[[129 141 126 131 121 128 132]
 [118 124 114 108 121 142 107]
 [132 135 138 122 124 122 126]
 [123 118 122 124 133 133 122]
 [131 138 123 134 119 130 134]
 [125 108 127 134 144 128 131]
 [138 131 136 148 130 120 143]
 [123 117 124 121 132 132 122]
 [135 134 128 145 125 126 140]]
->
[[141 126 131 121 128 132 129]
 [124 114 108 121 142 107 118]
 [135 138 122 124 122 126 132]
 [118 122 124 133 133 122 123]
 [138 123 134 119 130 134 131]
 [108 127 134 144 128 131 125]
 [131 136 148 130 120 143 138]
 [117 124 121 132 132 122 123]
 [134 128 145 125 126 140 135]]

[[123 125 127 116 130 115 123 129 127 126]
 [127 122 126 116 132 116 127 134 125 127]
 [128 122 124 104 133 101 124 125 125 121]]
->
[[125 127 116 130 115 123 129 127 126 123]
 [122 126 116 132 116 127 134 125 127 127]
 [122 124 104 133 101 124 125 125 121 128]]

[[135 140 128 128 136 132 128]
 [126 152 128 128 130 137 136]
 [141 140 128 128 143 131 131]
 [137 140 128 128 133 132 133]
 [141 138 128 128 130 131 131]
 [141 138 133 128 147 132 136]
 [139 135 129 128 133 132 140]]
->
[[140 128 128 136 132 128 135]
 [152 128 128 130 137 136 126]
 [140 128 128 143 131 131 141]
 [140 128 128 133 132 133 137]
 [138 128 128 130 131 131 141]
 [138 133 128 147 132 136 141]
 [135 129 128 133 132 140 139]]

[[140 138 134 135 137 144 141 136]
 [138 140 133 134 133 139 137 139]
 [137 133 144 144 148 136 135 140]
 [136 143 141 142 138 138 137 135]
 [134 142 132 147 131 138 136 150]
 [134 141 137 153 141 141 142 147]
 [138 140 137 133 134 143 143 136]
 [136 151 134 136 136 144 140 137]
 [134 141 140 153 144 138 136 138]]
->
[[138 134 135 137 144 141 136 140]
 [140 133 134 133 139 137 139 138]
 [133 144 144 148 136 135 140 137]
 [143 141 142 138 138 137 135 136]
 [142 132 147 131 138 136 150 134]
 [141 137 153 141 141 142 147 134]
 [140 137 133 134 143 143 136 138]
 [151 134 136 136 144 140 137 136]
 [141 140 153 144 138 136 138 134]]

[[119 150 123 116 142 115 128 146 132]
 [128 116 131 127 123 141 128 128 128]
 [108 106 148 114 131 104 140 129 125]
 [126 134 108 133 109 120 118 115 128]]
->
[[150 123 116 142 115 128 146 132 119]
 [116 131 127 123 141 128 128 128 128]
 [106 148 114 131 104 140 129 125 108]
 [134 108 133 109 120 118 115 128 126]]

[[140 140 140 140 140 140 140 140 140 140 140 140 140 140]
 [150 150 150 150 149 149 150 150 149 150 150 150 150 150]
 [148 148 149 148 147 147 149 148 147 148 149 148 149 149]
 [144 137 135 142 146 145 136 139 143 144 136 140 138 135]
 [109 106 108 109 105 106 109 108 107 110 108 108 108 106]
 [150 150 151 150 149 150 151 150 150 151 151 150 150 150]]
->
[[140 140 140 140 140 140 140 140 140 140 140 140 140 140]
 [150 150 150 149 149 150 150 149 150 150 150 150 150 150]
 [148 149 148 147 147 149 148 147 148 149 148 149 149 148]
 [137 135 142 146 145 136 139 143 144 136 140 138 135 144]
 [106 108 109 105 106 109 108 107 110 108 108 108 106 109]
 [150 151 150 149 150 151 150 150 151 151 150 150 150 150]]

[[127 130 129 125 134]
 [131 130 125 137 114]
 [127 130 129 130 130]
 [123 117 133 111 151]
 [127 139 128 137 125]
 [134 141 122 126 114]]
->
[[130 129 125 134 127]
 [130 125 137 114 131]
 [130 129 130 130 127]
 [117 133 111 151 123]
 [139 128 137 125 127]
 [141 122 126 114 134]]

[[150 122 107 137 142 130 119 118 124]
 [106 116 145 131 115 146 136 130 138]
 [113 129 140 120 109 144 118 144 139]
 [132 116 121 134 128 124 100 136 141]
 [125 113 144 126 124 157 117 136 127]
 [144 130 111 122 113 151 131 122 123]
 [111 126 126 131 112 135 155 123 125]
 [144 126 115 129 104 135 119 139 116]
 [128 129 140 130 106 143 138 140 109]]
->
[[122 107 137 142 130 119 118 124 150]
 [116 145 131 115 146 136 130 138 106]
 [129 140 120 109 144 118 144 139 113]
 [116 121 134 128 124 100 136 141 132]
 [113 144 126 124 157 117 136 127 125]
 [130 111 122 113 151 131 122 123 144]
 [126 126 131 112 135 155 123 125 111]
 [126 115 129 104 135 119 139 116 144]
 [129 140 130 106 143 138 140 109 128]]

[[124 134 131 124 127 132 133 132 119 134 133 132 122 124]
 [117 143 135 117 125 137 142 138 106 143 140 138 112 119]]
->
[[134 131 124 127 132 133 132 119 134 133 132 122 124 124]
 [143 135 117 125 137 142 138 106 143 140 138 112 119 117]]
